Here are some numbered points:
np.array([1.42, -3.33, 1.79, -0.02, 0.32, 0.41, -0.30, -0.20, -2.14,
          3.91, -1.34, 2.84, -0.20, 1.89, 1.54, 1.02, -0.30, -1.99,
          -0.67, 2.33, 0.89, 0.58, -0.15, -0.55]) 0
np.array([-2.52, -1.30, 1.39, 0.74, -0.24, -1.27, 0.39, 0.34, -2.46,
          -4.23, -1.30, -0.12, 1.04, 1.03, 0.09, 1.34, 1.44, -0.64,
          0.34, -1.16, -1.13, -0.09, 0.25, 0.37]) 1
np.array([-1.12, -0.45, -0.09, 0.36, -2.07, -0.06, -0.44, -0.96, -0.03,
          1.43, -1.85, -0.94, -1.49, 0.18, 1.42, -0.33, -1.54, 0.61,
          -2.73, 0.21, 1.28, 0.06, 0.13, 2.26]) 2
np.array([0.15, -0.60, 0.75, 0.11, -0.57, -0.39, -0.89, -0.54, -1.77,
          1.34, -0.68, -0.35, -0.05, 0.91, 0.76, -0.13, -0.56, -1.97,
          0.30, 1.67, -0.26, -0.22, 0.48, -0.32]) 3
np.array([-0.93, -0.01, 0.88, -1.03, 1.89, 0.71, 0.85, -0.49, -0.52,
          -1.45, -0.76, 0.36, 1.19, 0.58, 0.37, -0.11, 0.38, -0.23,
          -1.10, -1.11, -1.16, 0.76, -0.69, -0.29]) 4
np.array([0.74, 0.12, 0.24, 0.40, -0.62, -0.08, 1.93, 2.46, 2.63,
          0.12, 2.36, 0.68, 0.87, 1.91, 0.11, 1.16, -0.87, 0.32,
          -0.27, 1.53, 1.57, -0.05, -0.78, -0.80]) 5
np.array([1.14, -0.23, 0.12, -0.57, 0.37, 0.33, -1.72, -1.42, -0.94,
          0.60, -1.28, -0.18, -0.06, -0.46, -1.04, 0.07, -0.04, 0.02,
          0.65, 0.74, -0.33, 0.05, -0.61, 0.27]) 6
np.array([0.53, -0.48, 1.13, -0.52, 0.85, 0.16, -0.16, -0.02, -2.04,
          -1.22, -0.35, 1.68, 0.83, 0.64, -1.01, 1.37, 0.52, -0.85,
          0.85, 1.08, 0.21, 0.12, 0.29, -0.89]) 7
np.array([-0.36, -0.09, -0.33, -0.47, 0.41, 0.12, -2.75, -0.51, -1.17,
          0.61, -0.59, 0.89, -1.16, -0.26, -0.59, 0.28, -1.30, -1.82,
          1.21, -1.15, 2.15, 0.24, 0.16, -0.45]) 8
np.array([-0.10, -3.12, 1.97, -0.56, 1.46, -0.75, 0.35, -0.38, -1.04,
          2.36, -0.62, 1.75, 0.59, 1.83, 1.48, 0.61, 0.04, -2.11,
          -0.90, 1.18, -0.31, -0.53, -0.14, -0.88]) 9
np.array([-0.61, -0.84, 0.11, -0.45, -0.28, 0.20, -1.76, 0.47, -0.35,
          2.27, 0.18, 0.31, -0.46, -0.22, 1.51, -0.35, -1.29, -1.72,
          0.97, -0.42, 0.44, 0.23, -0.28, 0.24]) 10
np.array([-0.94, -0.23, 0.28, -0.55, -0.16, 0.04, 0.80, -0.48, -0.63,
          -0.14, 1.49, -0.76, 0.68, -0.10, 1.66, -0.46, 0.49, -0.78,
          0.60, -1.23, -0.31, -0.15, 0.93, -0.68]) 11
np.array([-1.08, -2.15, 0.55, 0.69, -0.88, -1.37, -0.17, -2.28, -1.43,
          -1.02, 0.36, -1.53, -0.09, -0.42, 2.90, 0.24, 0.76, -3.45,
          1.47, -1.84, -1.03, -0.70, 0.49, -0.67]) 12
np.array([-0.12, 0.29, -1.51, -0.98, -0.45, -0.17, -0.24, -0.18, 1.37,
          0.51, 0.37, 0.79, -0.82, -0.79, -1.45, -0.55, -1.68, 0.52,
          0.46, 0.53, 1.18, 0.07, -1.30, 0.85]) 13
np.array([0.71, -1.43, 1.08, 0.97, -0.73, 0.01, -1.23, -1.12, -0.72,
          2.79, -2.80, -0.26, -0.87, 0.68, 0.28, 0.17, -1.37, -1.00,
          -1.89, -0.20, 0.54, 0.33, 0.15, 0.32]) 14
np.array([0.04, -1.04, 0.99, -0.19, 0.76, -0.24, 0.16, -0.29, -0.89,
          0.06, -0.41, 0.16, 0.25, 0.84, 1.20, 0.77, -0.87, -0.65,
          -0.76, 0.56, 0.44, 0.37, -0.06, 0.49]) 15
np.array([1.71, 0.04, -0.30, 0.91, -0.74, -0.01, -0.02, 0.74, 1.75,
          2.12, 0.79, 0.88, -1.42, -0.63, 0.75, -0.19, -0.29, -0.28,
          -0.54, 1.38, 0.07, 0.57, -0.27, -0.18]) 16
np.array([-0.95, -0.73, 0.20, -0.48, 1.36, -0.22, 0.65, -0.52, 0.68,
          -1.41, 0.04, 0.77, 0.89, -0.60, -1.41, 0.07, -0.63, 0.22,
          -0.50, -0.06, 1.06, 0.63, -0.46, -0.01]) 17
Which three points above are nearest to each new point? Their numbers follow each, nearest first.
np.array([0.91, 0.58, 0.29, -1.24, -1.83, -0.31, 0.09, -0.01, -0.71,
          0.01, 0.19, -2.29, -1.33, -0.89, 1.46, 0.01, 2.14, 0.06,
          0.59, -0.30, -0.92, -1.34, 0.29, -0.35]) ~ 11 6 3
np.array([0.69, 0.54, -0.45, -0.18, -0.89, -0.38, 2.12, 0.61, -0.30,
          -0.31, 1.34, -0.37, -0.73, 1.15, 1.40, 0.69, 1.23, -1.40,
          -0.13, 1.28, 0.68, -0.62, 0.42, -0.53]) ~ 11 15 3
np.array([-0.41, 0.81, -1.13, 1.30, -0.53, -0.48, -0.69, -0.52, 1.09,
          -0.74, 0.04, -1.20, -1.07, -0.70, 1.18, -1.49, -1.25, 0.79,
          0.11, -1.93, -0.77, 0.01, 0.16, -0.55]) ~ 11 13 10
np.array([0.76, 0.58, 0.40, -0.24, 0.31, 0.49, 0.56, 0.75, 0.32,
          0.30, 0.51, -0.16, 0.35, -0.85, 0.70, -0.54, 0.25, 0.69,
          -0.37, 0.13, -1.68, -0.88, 0.47, 0.01]) ~ 11 15 16
np.array([0.17, -0.30, 0.50, 0.41, -0.57, 0.22, -1.90, -0.36, 0.66,
          2.50, -0.02, 0.61, 0.17, -0.43, -0.81, -0.30, 0.18, 0.60,
          -0.37, 0.51, 1.05, 0.80, -1.34, 1.26]) ~ 6 13 16
np.array([-0.99, 1.54, -1.34, 0.90, -1.07, -0.39, -0.59, -0.78, 0.22,
          -0.52, 0.47, -1.80, -1.06, -0.99, 1.05, -0.62, -1.17, 0.39,
          0.31, -1.56, 0.15, -0.14, 0.94, -1.70]) ~ 11 10 13
np.array([-0.12, 0.50, -0.02, -1.41, 0.74, -1.06, 2.85, 0.29, -0.69,
          -0.47, 1.26, 0.41, 0.26, 0.02, 1.82, 0.69, 1.47, -0.47,
          0.43, -0.24, -1.55, -1.08, -0.65, -0.29]) ~ 11 4 15
np.array([1.28, 0.24, -0.87, -0.69, 0.31, -1.14, -0.76, -1.28, 0.19,
          0.65, 1.72, -0.17, -0.51, -0.21, 1.11, -0.12, 1.47, -2.22,
          2.03, 0.45, -1.20, -0.76, -0.01, -1.42]) ~ 11 3 6
np.array([-0.73, -0.19, -0.51, 0.39, 0.21, 0.19, -1.68, 0.69, -1.38,
          -0.01, -1.01, 1.06, 0.54, -0.67, -0.36, 0.47, -0.50, -1.45,
          0.99, -1.47, 0.04, -0.03, 0.71, -0.83]) ~ 8 10 7
np.array([0.43, 0.58, -0.19, -0.31, 0.83, -0.03, -0.84, 0.33, 0.68,
          1.15, 0.05, 0.66, -0.01, 0.28, -1.01, -0.40, -2.21, 0.02,
          0.08, -0.21, 0.66, 0.95, -0.09, 0.32]) ~ 13 17 6
np.array([-0.75, 1.26, -0.29, 0.89, -1.09, -1.16, -0.64, 1.29, 0.17,
          -1.45, 1.17, -2.62, -1.51, -1.34, -0.54, -0.57, -0.21, 0.28,
          0.36, 0.10, 2.26, 0.08, 0.16, -0.39]) ~ 13 11 17
np.array([0.84, 0.75, 0.52, -0.26, -0.85, -0.58, 0.86, 0.74, -1.32,
          -1.69, 0.05, -1.96, -0.18, 0.05, 1.91, -1.35, 2.33, -0.86,
          0.01, -0.44, -2.23, -0.92, 1.28, -0.16]) ~ 11 4 3
np.array([-1.43, 0.47, -0.75, -0.22, 0.84, 0.05, -0.62, -1.42, 0.40,
          -0.97, 1.09, -0.62, 0.72, -0.72, -0.36, -0.43, 0.34, -0.29,
          1.25, -2.04, -0.51, -0.03, -0.16, 0.12]) ~ 11 17 4
np.array([0.86, 2.09, -0.28, 0.92, -1.06, -1.14, 1.55, 0.92, 0.76,
          -0.57, 0.22, -1.72, -0.63, 1.09, 0.61, -0.29, 0.24, 0.70,
          -0.40, 1.33, -0.90, -0.86, -1.03, 0.96]) ~ 16 15 5
np.array([-0.96, -0.03, -0.53, -0.14, 0.57, -0.16, 0.11, 0.15, 1.94,
          0.87, 0.62, 2.02, 1.24, -0.52, -0.88, 0.09, -0.65, 1.43,
          -0.29, -0.74, -0.50, 0.68, -0.08, 0.07]) ~ 17 13 4
np.array([-0.02, 0.03, 1.46, -0.38, -0.53, -1.37, 0.07, 1.07, 0.29,
          -0.71, 0.56, -0.98, 0.99, 0.76, 1.25, -0.67, -0.20, -0.42,
          1.43, -0.66, 0.32, -0.49, -0.56, 0.00]) ~ 11 15 10
np.array([-2.20, -0.82, 0.26, 0.29, -1.00, -0.26, -1.04, 0.00, -0.23,
          -0.79, 0.73, -1.19, -0.74, -0.18, 0.60, -0.34, -0.67, -0.73,
          0.52, -3.21, 0.80, -0.24, 0.16, -0.41]) ~ 11 10 8
np.array([-0.32, -0.38, 0.24, -0.23, 0.31, 0.48, 0.23, -0.26, -0.76,
          -1.86, 1.32, -0.86, 0.59, -0.69, -0.20, 0.11, 0.50, 0.59,
          0.25, -2.07, -0.30, 0.28, 0.46, -0.09]) ~ 11 4 17
np.array([0.63, -0.20, 0.17, 0.48, -1.09, -0.41, -0.06, -0.12, 0.86,
          -1.43, 1.03, 0.45, 0.18, 0.64, -0.44, 0.65, -0.77, 0.76,
          0.20, 0.76, 1.28, -0.24, 0.34, -1.04]) ~ 17 15 5
np.array([-0.71, 0.83, 0.16, 0.12, -0.92, -0.83, 0.89, 0.44, -0.09,
          -0.76, 0.79, -0.89, 0.11, -0.36, -0.73, 0.77, 0.41, 0.72,
          0.68, 0.49, 0.95, -0.04, -0.29, 0.67]) ~ 17 13 11
np.array([-0.12, 0.40, -0.95, -0.16, 0.60, -0.73, 0.22, 0.24, 0.05,
          -1.06, 2.47, -0.10, 0.03, -0.39, 0.19, -0.57, 0.17, -0.14,
          1.11, -0.79, -1.56, -0.57, 0.41, -1.13]) ~ 11 17 4
np.array([-0.52, -0.30, 0.51, -0.36, -0.03, -0.21, 0.52, 0.72, -1.34,
          -1.61, -0.01, -0.32, 0.09, -0.09, -1.89, 0.60, 0.67, 1.80,
          0.05, 0.23, 0.35, 1.16, -1.25, 1.19]) ~ 17 7 6
np.array([-0.22, 1.97, 0.44, 0.68, 0.36, 0.88, 0.97, -0.09, 0.65,
          -0.95, -1.22, 0.44, -0.82, 0.80, -1.64, 0.48, -0.62, 1.28,
          -1.45, -0.50, 0.49, 1.15, 0.51, 1.66]) ~ 17 4 15
np.array([0.35, 1.30, -2.01, -0.33, 0.35, -0.86, 0.41, 1.01, 1.23,
          -0.71, 1.82, -0.12, -0.05, -0.87, 0.05, -1.11, 0.47, -0.94,
          1.00, -0.33, -1.23, -0.79, -0.59, -1.30]) ~ 11 13 16
np.array([1.34, 0.67, 0.49, 1.21, -1.55, -0.09, 0.29, -0.55, -0.29,
          0.87, -0.90, -1.45, -1.16, 0.99, 1.14, -0.57, 0.70, -0.40,
          -0.65, 0.78, 0.30, -0.16, 0.99, 0.59]) ~ 3 15 16
np.array([0.26, -1.21, 1.34, -0.07, -0.32, -0.05, 2.18, 1.47, -1.04,
          -1.58, 0.70, 0.40, 0.44, 0.28, -1.57, 2.15, 0.89, 0.02,
          0.44, 1.04, 1.18, -0.18, 0.22, -0.40]) ~ 7 17 15
np.array([-0.82, -1.29, 0.55, -0.69, 1.16, 1.06, 0.51, -0.81, 0.56,
          -0.13, -0.97, 0.65, 1.11, 0.36, 0.24, -0.62, 0.35, 0.69,
          -0.91, -0.72, -1.17, -0.69, 0.04, 0.27]) ~ 4 17 15
np.array([0.31, -0.49, 0.56, -0.19, 1.36, 1.63, -0.14, -0.95, -0.71,
          1.14, -1.76, 1.80, 0.00, -0.78, -1.91, 0.02, -0.67, 0.15,
          -0.87, -0.14, 0.53, 0.48, -1.07, 0.88]) ~ 6 17 15
np.array([0.85, 1.15, -1.15, 0.11, 0.42, 1.59, -0.70, -0.83, 1.82,
          1.94, -0.89, -0.25, -1.76, 0.21, 0.02, -1.88, -0.35, 1.19,
          -2.24, 1.03, -2.18, -0.64, -0.21, 2.07]) ~ 16 2 6
np.array([0.64, 0.11, -0.96, -0.37, -0.95, -0.59, 1.05, 0.43, -0.85,
          -1.16, 2.21, -0.81, 0.78, -0.49, -0.95, 1.50, -0.14, -0.45,
          1.75, -0.58, 0.45, -0.76, -0.17, -1.90]) ~ 11 7 17
np.array([1.85, 0.24, 0.51, -0.86, -0.03, 0.43, 0.19, 0.60, 0.20,
          2.08, -0.12, 0.78, -0.48, 0.03, 1.16, -2.07, 0.78, -0.18,
          -0.87, 1.51, -3.59, -0.47, 0.34, 0.29]) ~ 16 3 6
np.array([1.39, -1.22, 2.59, 0.03, -1.19, 0.16, 3.49, 0.23, -1.52,
          1.53, -0.95, 0.28, 1.10, 1.66, -0.36, 0.76, 0.62, 1.13,
          -1.69, 2.71, -0.13, 0.37, -0.99, 1.44]) ~ 15 3 9
np.array([1.15, -0.40, 1.51, 0.25, 0.82, -0.31, 1.09, 0.66, 1.30,
          1.91, 0.60, 1.22, -0.44, 0.57, 0.37, 0.06, 0.01, -0.15,
          0.46, 1.84, 0.18, -0.09, -0.55, 0.29]) ~ 16 15 5
np.array([-1.57, -2.44, 1.55, -0.68, -0.13, 0.04, -2.01, -1.56, -1.19,
          0.08, -1.47, -0.22, -0.34, 0.92, -0.35, 1.26, 0.33, -2.91,
          0.42, -1.87, 1.49, -0.48, 0.29, -0.98]) ~ 8 3 15
